[  0.9  11.5  -1.7  23.8  -6.9   9.0   7.1 -15.6  -1.7   2.4  16.0  -5.9
 -30.0 -15.6  -2.2  -9.0  39.0   6.7 -12.0 -32.2   6.8  35.3  -2.6 -18.3
  -2.3  -4.8 -18.3   1.9   8.7  -9.7   8.9  22.9   2.6  -2.0  -1.7  16.5
 -11.0   2.2   4.7  18.6  -2.9  16.8   0.3   7.0] : Bamak
[  0.9  12.5  28.5  19.7   3.3   6.6 -94.6  41.4  -1.7   8.0  -0.7  18.3
 -43.8  -0.4   5.8  21.9  -4.5   6.7 -26.7   8.4   4.1  -7.5  25.4 -18.3
  -2.3   7.0  -2.0   1.9  19.8 -68.0 -48.8  17.4  23.3  -2.0  -3.1  46.9
   7.8  52.5  34.9 -16.6  -2.9   8.2 -36.8   7.0] : koluz
[ 12.5 -11.5  -9.7   3.4   3.3   9.0  19.5 -31.5  -1.7 -16.4  20.0  -6.7
   4.2  -0.4 -38.3 -60.4  15.7   6.0 -17.7 -23.4 -15.2  -7.5  -2.5 -18.3
   2.8  -2.3  -3.3   1.9   2.1  -9.7 -26.7  16.2   2.6  -2.0 -18.6  15.0
 -17.0   2.2 -10.4 -16.6  -2.9  10.1   9.9   4.8] : gam
[  0.9  11.4  -1.7   3.4   3.3  24.6  13.4 -47.7  -1.7  10.4  26.2 -21.0
  33.2  -0.4   4.5   6.9 -14.4  11.8 -65.4   8.4   6.8  -7.5  -1.1 -18.3
 -17.7  -8.3 -34.8   1.9   8.7   8.9  23.9   7.3   4.7 -63.9  -1.2 -69.2
 -40.2   2.2 -10.5 -18.7   8.7  15.7  24.0  15.2] : doz
[  0.9  30.5  17.7   3.4 -32.7 -19.6 -10.4  -8.1   3.4  11.6  38.1  -2.6
 -11.8  11.8 -33.4 -27.5 -10.1  12.2 -26.7   9.0   6.8  36.7  13.7 -24.4
  -2.3  23.5  28.9   1.9   9.8  -9.7   9.2   1.4   2.6  17.0  -3.1  28.1
  17.1   9.8 -10.4  70.5  -2.9   8.2 -15.8 -20.4] : bos
[-33.0   7.7  15.0   3.4  36.5  -3.5   7.7  26.8  -1.7   6.6 -31.4   5.8
  26.4  -0.4  26.8   3.7 -30.3   6.7 -26.7  27.2   6.8 -10.4  -1.1  -1.6
  -2.3  -8.3  46.7  -1.7   8.7  -9.7  13.7  -4.7   2.6  -2.0   7.3 -14.3
 -17.0   2.2  -4.3 -36.5   9.6 -11.7  59.7   7.0] : mim
[ 10.7   4.6  -1.7   3.4   3.3   9.0  14.3 -11.5  -1.7 -11.3  11.2  -5.9
  -5.7  -0.4  -2.2  -8.7   3.3   6.2  10.0 -19.8   6.8   0.1 -27.2 -16.8
  -2.3  -8.3  -6.6   1.9   1.6  -3.0  11.7   7.3   2.6  -2.0   0.7  12.6
 -17.0 -18.6 -10.4  -4.5  -2.9   8.2   9.9   7.0] : Guro
[-33.0   7.7  15.0   3.4  36.5  -3.5   7.7  26.8  -1.7   6.6 -31.4   5.8
  26.4  -0.4  26.8   3.7 -30.3   6.7 -26.7  27.2   6.8  -7.5  -1.1  -1.6
  -2.3  -8.3  46.7  -1.7   8.7  -9.7  13.7  -4.7   2.6  -2.0   7.3 -14.3
 -17.0   6.9  -4.3 -36.5   9.6 -11.7  59.7   7.0] : kuzes
[  0.9  11.4 -16.2   3.4   3.3   9.0   7.1 -28.0  27.9   6.6  17.7 -26.5
   4.2  -0.4  -2.2   3.7 -11.2   6.7 -26.7   8.4 -43.6 -18.0 -10.8 -18.3
  -5.2  -8.3   5.5   1.9   8.7  -9.7  11.7   7.3  -5.2  -2.0  -3.1  12.6
 -17.0   2.2 -10.4 -16.6  -7.8   8.2  12.0   7.0] : nak
[ 12.5 -11.5 -20.1   3.4   3.3   9.0  19.5   7.1  -1.7 -16.4  20.0  -6.7
   4.2  -0.4 -38.3 -60.4  15.7   6.0 -17.7 -23.4 -15.2  -7.5  -2.5 -18.3
   2.8 -18.4  -8.4   1.9   2.1  -9.7  25.6  16.2   2.6  -2.0 -18.6  15.0
 -17.0   2.2 -10.4 -10.5  -2.9  10.1   9.9   4.8] : Resa
[  0.9  -9.4  -1.7   2.3  23.0   9.0   7.1 -15.6  -1.7   6.6  13.4  -5.9
   4.2  -0.4  -2.2   3.7  -4.5   6.7 -26.7  10.5  10.1  -7.5  -1.1 -12.3
  -2.3 -16.5  -6.6   1.9   1.5  -9.7  11.7   7.3  25.0  -2.0 -15.1 -27.2
 -17.0   2.2 -10.4 -47.8  -2.9   6.0   9.9   9.5] : Los
[ 24.8  32.6  -0.6   5.5 -34.8  13.9 -54.4 -23.3  -1.7  17.0  42.4  -5.9
 -55.4  -0.4 -14.7   3.7   4.7  10.9 -47.9   8.4   6.8   9.0  26.6 -38.3
  -2.3  27.8 -47.8 -26.6   8.7 -24.2  17.0  28.1   9.2   1.4   2.6  -3.1
 -17.0   2.2 -10.4  13.8  -2.9  18.1 -67.8   8.6] : zun
rev: [7.0 0.3]
Bamak
start: [ 9.2  1.4  2.6 17.0 -3.1 28.1]
bos, 30
q: [ 12.5 -11.5  -9.7   3.4   3.3   9.0  19.5 -31.5  -1.7 -16.4  20.0  -6.7
   4.2  -0.4 -38.3 -60.4  15.7   6.0 -17.7 -23.4 -15.2  -7.5  -2.5 -18.3
   2.8  -2.3  -3.3   1.9   2.1  -9.7 -26.7  16.2   2.6  -2.0 -18.6  15.0
 -17.0   2.2 -10.4 -16.6  -2.9  10.1   9.9   4.8]
gam
q: [  0.9  11.5  -1.7  23.8  -6.9   9.0   7.1 -15.6  -1.7   2.4  16.0  -5.9
 -30.0 -15.6  -2.2  -9.0  39.0   6.7 -12.0 -32.2   6.8  35.3  -2.6 -18.3
  -2.3  -4.8 -18.3   1.9   8.7  -9.7   8.9  22.9   2.6  -2.0  -1.7  16.5
 -11.0   2.2   4.7  18.6  -2.9  16.8   0.3   7.0]
Bamak

